Each row is where one point has got to under a steady rotation. How many steps took it there?
The counts run from 0 to 411.
[ 82 156 149 158 132  98 109 110 132 125 170  92  95  98 107 120 143 112
 155  97 172 123 102 119 126 115  69 131 136  88 106 190 121 112 130 170
 115 174 125 128 150 137  89 155 113 105 157 115 108 145 100 132 138  77
 145 143 142 152 172 151 135 141 128 148 124 117 171  87] => 111
[105 160 157 160 136 126 105 125 154 127  95 133 131  89 138 124 143 116
 137 128 186 171  96  91 141 164 124  96 115 144 149 117  62  96 119  92
 134 101 118 159 169 139 147 111  97 110 131 158 125 137  98 112 180  63
 136 114 137 164 101 119 103 129 131 128 109  91 120 135] => 158
[116 130 177 126 130 157 111 134 116  82 107 126 132 114 178 137 133 169
 135 114 140 157 148 107 187 145  80 125 151 119 130 154 120  99 142 160
 142 120 120 118  85 139 110 125 121 148 143  70  94 150 144 112 126  87
 184 129 110 141  48 103 101 114 142 102 117 109 173 113] => 229
[107 134 149 147 124 119  93 102 102 110 108 175 109 120 116 129 167  75
 143 104 127  70  98 145  97 146 145 123 149 131  94 178 146 144 131 147
  68 125 104 131 178 128  98 100 100 169 150 138 160  90 163 126 121 137
 137 121 138 150 156 141  90 113 155 121 170  78 159 115] => 341
[ 75 165 179 129 157 151 129  97 128 135 136 147 118  88 119 136 168 112
 160 108 169 110 108 119  89 150 129 129 160 129  91 176 172 114 116 153
  81 124 117 100 176 141 113  76 124 140  92 106 106 134 166 109 115 125
 129 151 159 183 139 132 140  98 155 104 130 122 173 137] => 364
[103 187 159 104 141 135 134 120 112 125 119 127 165 102 143 166 138 136
 169 146  91  87 117  90  91 120 121 109 199 147 114 137 170 139 113 210
  99 143 119 146 101 138  90 117 158 149  76 109 134 104 154 101 103 141
 151 125 172 145 144 127 163 160 146 113 125 140 130 116] => 36
[ 97 176 238 155 134 152 118 142 131  93  97 118 118 101 150 132 139 118
 151 138 150 157 125  93 128 152 103 138 132 122 113 142 143  90  95 115
 129 118 130 125 152 127 152 111 129  84 107 116  89 144 138  67 131  87
 152 109 109 173 113 170 133 124 150 113 120 151 132 157] => 175
[ 94 136 103 164 170  91 142 122 114 136 134 135 137  75 102 145 157 106
 181 119 168 136 105 119 135 114  95  82 150  81 142  94 105 113 120 141
 110 179  95 153 163 124 132 144 116  89 124 144 132 129 142 131 180 153
 135 121 114 170 207 123 137 156 160 141 119 114 114 131] => 352
[112 135 125 129 181 123 146 115  99 113 140 129 168  88 111 120 131  88
 178  84 156 139 113 152 123 167 120 131 148 105 116 156 126 151 145 132
  72 145 109  77 131  97 189  86 123 105 124 141 119 143 135 138 149 152
  90 154 138 173 170 146  99  94 118  86 149 140 167 109] => 123
[ 85 148 154 141 139  90 116 107  84  95 122 129 140 121 107 146 152 102
 164  94 156 128 116 123 136 148  63 109 146 141 127 186 140 148 129 185
  99 138 120 141 142 138  65 112 129 171 141 108 151  97 139 152  84 104
 157 150 149 154 129 103 130 163  99 113 112 124 179 119] => 324
[115 152 171 129 134 159  79 168  98 101 107 119 154  87 106 145 116 151
 145 152  98 134  98  83 142 136  22  98 149 155 152 182 119 122 103 171
 129 117 141 126 103 134 100 138 130 155 114 140 113 115 164 107 167 112
 141 160 148 104 119 129  94 107 143 147 112 115 138 111] => 3
[107 158 174 164 149 103 145 105 160 145 162 127 104  88 168 140 133 126
 152 103 167 150 143 133 133 143 126 139 148  59 111 156 128  94 145 131
  93 169 109 109 132 123 165 136 102  81 156 119 107 153 107  95 153  74
 108 128 115 171 153 156 128 145 142 108 130 142 170 125] => 149
[ 91 146 146 148 135  90 104  85  89 101 105 108 135 166 131 111 141  62
 175  78 159 118 100 123 142 156 122  96 133 130 124 142 120 155 142 186
 105 118 117 147 165 135  87 129 129 121 139 114 148 117 109 156 104 100
 173  92 164 168 118 106 123 145 120  97 120 102 114 104] => 89
[159 143 137 103 100 104 117 101  84 150 137 161 180 112 148 129  91 139
 127 114 114 168 124 111 151 134 105 123 163 102 137 135 144 108 157 170
  85 159 101 117 136 145 155 166 133  98 197 147 138 123 137 111 151 126
 114 142 177 119 153 106 106 146 164 130 129  84 147  62] => 47
[103 148 137 184 175 109 116 115  69  84 104 115 147 140 104 115 155  60
 176  95 152 127 121 108 148 183  66  87 127 122 129 155 113 134 144 180
 104 107 111 133 156 132 138 113 123 103 138 136 141 133 152 154 129 121
 112 155 156 161 126 102  90 104 140 124 100 119 121 124] => 355
[104 170 163 143 138 139 111 126 129 137 124 119 114  75  93 111 151 109
 146 134 161 134  87  74 103 142  68 108 134 133 107 165 110  92 102 143
 121 123 130 140 193 165 123 122 126  82 119 147 110 157 141 104 167 108
 130 156 165 151 155 146 122  89 169 164 107 104 126  96] => 370
[132 155 169 162 120 114 110 155 122  92  63 114 175 117 163 129 148 117
 163 138 127 182 142  95 175 157  82 106 135 126 151 112  76  95 128 130
 156 128 120 142 109 138 170 152 120  83 108 113 101 148 109 144 155  80
 173 116 106 143  96 102 109 120 135 109  95 103 130 141] => 197
[ 88 159 179 207 164  96 114 110 117 115 112  89 109 133 134 125 149  85
 165 107 181  87 119 120 118 153 118  89 113 113 123 156 121 117 134 163
  92 128 135 149 179 135 107 133 131 129 160 123 132 135 125 114 154 103
 140  96 155 178 130 154 135 139 142 123 112 105  99 136] => 378
[140 163 105 182 158  96 130 151 108 110 119 129 170  83 134 123 147 109
 168 122 120 126 109 114 110 145 140 140 149 112 118 112  43 136 127 115
  98 165 117 161 133 110 164 136 107  86 122 169 129 131 106 162 174  96
 118 113 108 161 168 144 104 111 123 122 129  89 137 129] => 140
[118 137 131 112 122 133 100 157 139 148 110 178 128  56 152 171 138 185
 128 141 138 131 107 106 158  95 122  85 173 111 146 103  97 101 111 129
 133 149 116 163 118 127 110 127  86 164 131 132 118 102 153 105 184 115
 181 114  93 124 118 102 110 151 169 130 137  74 146 125] => 0
[ 89 143 133 125 144  95 127 127 114 126 144 148 139  82  92 170 158  99
 191 107 128 106 109 137 106 110 103 106 174 113 115 149 163 148 106 179
  94 164 112 127 125 121 106 104 143 142  85 114 148  98 154 137  96 143
 139 144 125 167 201 125 150 163 136 106 140 149 177 141] => 326
[113 140 169 133 132 107  92 133  72 101 101  91 154 126 104 128 107  91
 154 107 123 126 117  97 133  98  55 115 144 108 152 181 163 133 111 212
 103 137 131 107 118 123 102 152 157 127 177 123 127 108 142 113 103 107
 124 133 145 116 159 119 144 152 135 106  97 134 162 107] => 300
[ 95 173 161 151 150 116 132  86 115 135 132 120 127 124 151  97 161 119
 148  96 188 163 143 116 131 169 101 129 149 111 107 178 134  99 144 163
  92 130 106 109 165 163 114 119 114 120 160 118 108 146 147 156 110  89
 139 158 157 173  93  85 123 109 154 109  81 100 183 109] => 362
[152 158 114 110 130 112 122 160  83 103 136 118 187  81 123 134  85 150
 141 121  84 155 124  77 157 107  68 133 157 102 149 114 100 110 118 184
 122 177 115 159  73 123 129 157 137  98 164 146 140 132 132 108 159 110
 149 128 113 125 152 128 119 162 143 138 128 123 148  90] => 274
[103 155 125 146 167 112 133 100  95 129 112 136 159 120 115 137 148  67
 191 103 125 117 120 137 106 154 105 108 163 117 119 168 153 144 142 182
  70 139 106  99 130 117 160 110 143 100  89 138 128 135 151 151 128 155
  80 155 174 154 186 127 113 112 150 103 132 133 133 124] => 357
[ 71 171 158 158 186 142 118 115  91  88 121 114 138 124 119  98 133  71
 156  73 186 133 107 105 147 163 101 101 116 121 126 106  96 123 122 140
 107 117 119 135 181 122 127  94 106  85 132 146 133 139 130 117 145 121
 157 103 112 189 116 125 104 120 145 107 118 126 100 127] => 120
[145 126 119 144 116 135 114 140 104 111 112 134 192  97 167 154 105 168
 132 147  89  92 118 149 124 141 148 112 153 146 145 133 101 143 141 146
  92 164 129 132  84 110 132 169 122 187 151 124 129  97 131 139 211 131
 150  92 138 134 118 149  89 130 109 105 159  63 139 112] => 241
[110 131 173  77 131 185 114 154 128 109 111 170 119  76 149 160 127 158
 151 145  94 116 117 122 128 121 140 114 182 129 122 140 134 112 104 169
 129 115 123 117  99 110 150  81 125 141  72  87  85 126 163  78 161 164
 151 117 113 137 130 153 108 100 150 113 174 117 156 125] => 232
[124 131 124 127 117  96 113 109 104 116 132 183 132 101 132 130 172 103
 153 112 111  95 108 160  98 151 144 137 159 134  83 174 121 154 152 142
  62 148 106 140 155 126 112 100  95 172 153 145 158  93 147 155 120 116
 120 143 140 142 167 136  82 111 128 131 165  77 178 105] => 342
[123 136 178 140 116 108 123 117 141 111  95 155 165 123 165 160 134 119
 154 145 124 137 119 159 121 199 135 125 131 181 125 171 117 147 162 103
  89 127 126 121 113 118 164 112 131 173 111 112 135 107 101 125 169  82
 110 137 167 133 123 163  88 119  79  81 149 107 156 137] => 185
[ 83 179 177  93 104 122  98  97 107 133 138 132 135 115 127 108 113 115
 136 101 134 167 123  95 144 110  88 141 171 100 121 134 189  91 102 168
  96 146  99 131 152 164  92 150 123  98 146 137 124 117 139  92  88 103
 179 113 125 155 125 103 143 164 165 118 111 154 158 105] => 307
[ 94 178 144 163 169 137 125 154 124  98 117 120 126  74  95 138 153  90
 175 121 125  82  74 106  81 130 135 132 152 133 114 144  87 147  97 134
 100 136 137 150 145 103 141  89 127 115  72 149 123 125 124 127 151 116
 115 112 127 168 182 173 126 111 135 119 148 116 121 138] => 138
[ 85 142 140 148 123  76  91  98 103 132 113 108 116 148 130 116 137  56
 169  82 172 115 100 119 152 117 114  83 130 107 135 127 122 127 143 180
 110 125 118 148 168 136  94 160 131 106 152 121 147 128 103 138 126 108
 166  84 162 150 154 112 130 159 142 104 114  95 106  93] => 88
[135 148 115 136 120 123 108 162 108 130  79 152 169  99 149 165 119 128
 167 153  66  70  96 122 125 109 136  95 176 133 145 115 115 149 120 157
  96 135 125 146  95 111 130 159 120 161  92 148 136  97 161 130 188 141
 138  97 133 108 160 131 102 141 161 121 145  66 108 131] => 6
[110 157 141  81 155 176 140 122  83  73 124 145 202 106 146 144  88 149
 142 120 100 149 137 112 145 171  97 119 159 164 141 133 140 133 116 171
 105 119 119 112  78 113 140  89 138 143 112 119 123 119 173  94 162 159
 134 146 138 150  93 134  99 130 127  91 147 143 134 110] => 255
[147 151 110 161 123 100 117 142  89 128 103 129 189 114 159 137  99 157
 151 141  83 122 134 111 154 124  87 102 156 106 158 134 111 123 142 157
  93 161 119 138  81 129 116 209 110 139 161 154 133 115 146 157 184 100
 148 110 132 120 117 102  90 147 139 117 106  78 120 118] => 8
[105 183 170  97 132 157  90 111 112  99 110 166 122 134 154 146 119 118
 142 118 103 118 130  90 155 147 107  97 171 150 109 127 126 117 128 167
 112  84 112 157 119 144 104  82 106 135 116 122 142 116 180  88 117 131
 162 129 132 130  80 112  84 137 192 133 143 122  95 111] => 19
[123 127 148 115 145 123 103 127  93 125 103 134 176  95 121 175 115 147
 132 136 120 103 109 118 117 150  82  94 144 171 148 173 142 155 143 187
 100 122 133 110 109 117 122  90 136 198 151 126 141  96 178 107 158 143
  94 166 185 114 144 125 105 131 125 112 142 101 151 102] => 28
[ 84 172 132 151 146 118 113 103 101  89 129 153 137 109  96 129 171  97
 160 109 144 116 104 116 120 190  92 106 139 176  92 139 108 139 130 149
 101 142 121 176 171 152  69  97 108 163 102 139 176 103 150 153 124 117
 169 134 149 185 121 128 101 136 119 138 125 101 117 123] => 348
[129 146 145 138 126 111 123 162 148 118  91 147 142  95 163 166 153 118
 182 154 101 137 122 107 155 121 130 100 161 102 150  86  80 112 129 121
 145 144 107 157  98 122 177 132 119  90  64 105 106 141  99 132 167 102
 165  95 101 139 167 125 124 135 147 112 139 111 122 148] => 195
[117 150 129  62 105 110  78 129 128 152 115 153 126  81 125 152 118 146
 126 108 137 151  96  81 163 100 125  91 168 118 154 103  92 105 125 147
 134 126  90 177 128 149 102 108 102 122 141 148 152 110 106 100 144  92
 163  96 121 134 143  96 123 180 178 132 130  98 143  96] => 290
